(in the rows, 128 means zero)
Each named move below is a turn or a mirror, shown by a few rows before and after it. Which moves, in which order, take the first row of each later pair to the second? The first pair is answered.
move K421:
[158  80 188 151 106 121 116 179  98 161 166  94 115 154 128 136  83 138] -> [148 126 198 129  98  87  95 156 118 156 134 106  55 138 145 100 107 123]
[101 144 165 104 124 115 126 152 175  78 119 111 132 104 139 106 165  96] -> [109 104 155 120 129 140 141 173 157  82 148 103 184 123 126 135 141 108]
[121  92 109 140 124 181 166 126  91 131 171 134 171 129  97 140 119 125] -> [105 167 129 108 111 125 136  91 121 122 116 150  76 103 122  82 162 105]
move K919:
[136  65 142 146 152 162 155 147 116 112 162 107 210 140 114 165  71 122] -> [142  63 130 150 146 186 163 133 109 103 170 113 205 147 104 146  89 130]
[123 122 129 117 138  77 111 158 135 152 123 125 119 134 153 163 109 125] -> [140 115 103 124 117 144 128 113 109 129 154 150 101 143 120 113 171 157]
[158 137 130 128 121  61 115 150 128 151  99 113  95 122 145 140 107 139] -> [174 132 102 132 101 119 127 113 104 129 130 136  83 130 120  97 159 168]
[129 101 134 167  96 223 152 155  68 163 116 138 163 132  90 125  81 132] -> [133 104 145 161 115 170 141 188  81 184 108 124 174 133 117 168  46 124]
move K491:
[134  84 151 156 129 134 121 130 135 121 134 103 143 152 113 126 106  92] -> [152  82 137 163 124 142 122 121 117 131 152 116 123 155 112 113 126 110]
[ 94 122 127  72 162 107 119 124 171  47 111 128 156 123 149 147 155 107] -> [145 116  90  94 137 129 119 108 119  75 158 165  96 140 145 115 206 164]
[104 130 153 139 128 147 135 151  78 171  71 115  96 148 121 135 138 152] -> [ 95 129 161 133 131 140 132 154  90 166  60 106 111 148 124 139 127 142]
move K950:
[135 128 109 157  96 128 133 150  84 186 146 124  79 168 114 147  91 154] -> [139 127  96 148  96 129 134 143  81 172 154 131  65 168 116 129 120 164]
[139 111 114 153 130 157 127 139  91 165 152 130 121 130 118 126 120 142] -> [141 115 113 152 127 159 129 134  93 163 155 134 116 130 116 123 124 144]
[136 151 125 117 123 132 141 126 152 104 131 123 127 124 140 112 122 169] -> [128 151 135 123 122 132 143 136 153 119 122 114 140 121 140 124  92 160]
[138 125 123 145 110 171 138 128 136 145 131 132 129 105 120 113 139 141] -> [135 127 128 145 111 171 137 131 137 153 126 127 137 106 120 118 124 137]
move K681:
[105 125 140 139 121 164 148 134 147  98 100 121 175 135  86 122 103  89] -> [107 119 135 137 124 168 151 134 148  94 109 121 175 139  85 124 106  94]
[101 153 166 141  96 150 121 141 118 177  76 120 109 119 120 103  70  88] -> [126 114 138 162  92 195 140 145  86 178 125 128 146 138 100 115  81 123]
[ 92  70 122  97 145 165 157 148 155  65 159  86 225 141 110 172 106 117] -> [ 76  98 132  74 151 132 147 143 182  43 135  85 207 131 123 165 123 100]
Pairs:
(2 to 4 moves a pair)
[155  68  73 134 136 127 146 113 131  75 211 134 150 144 115 150 165 170] -> [166  60  80 164 125 138 144 134 106 126 208 133 154 145 112 166 121 171]  K950 then K491 then K950
[110 115 134 136 136 129 135 156 140 132 125 102 167 132 136 179  79 109] -> [127 155 117 103 134  86 113 115 154 106 122 130  78 126 158 132 165 128]  K421 then K950 then K919
[131 151 145 121 141  92  95 120 141 137 117 136  86 127 126 115 159 112] -> [126 152 140 118 135 119 104 102 143 113 116 136  97 124 112 101 171 113]  K919 then K491 then K919 then K919
[121 114 155 149 123 166 139 148 119 146 113 119 160 130 100 138  69 100] -> [157 105 130 162 121 145 127 158  89 172 150 136 129 145 114 150  86 136]  K491 then K919 then K919
[154 111 106 145 128 157 142 119 119 133 134 111 161 124 111 112 109 151] -> [150 142 109 113 142  97 120 109 149 108 117 113 116 113 140 101 148 146]  K919 then K919 then K681 then K421
[157 118  88 112 127  94 133 148 120 111 155 129 131 147 141 128 172 165] -> [124 117 103 104 122 145 149 127 137  72 130 117 172 139 111 106 159 137]  K950 then K919 then K491 then K950
[165 133 100 148 122  83 110 140  97 163 166 136  71 142 147 140 164 167] -> [157 132 101 132 131  79 111 125 112 136 165 138  73 141 149 135 185 168]  K950 then K491 then K950
[123 179 148  95 134  32  90 143 165 132  95 113  85 113 159 137 137 106] -> [166  80 102 146 137 110 130 180 102 152 194 112 174 152 123 191 120 164]  K950 then K491 then K421
[147 112 118 145  98 187 127 100 122 134 134 133 129 123 110 118 132 131] -> [135 124 117 101 127 120 115 102 167  88 127 127 118 117 140 137 168 127]  K491 then K950 then K919 then K950
[143 112 114 170 108 164 159 129  84 166 144 143 156 126 120 117 111 159] -> [140 132 125 171 105 157 151 124  87 180 125 148 136 120 126 104 108 151]  K421 then K950 then K681
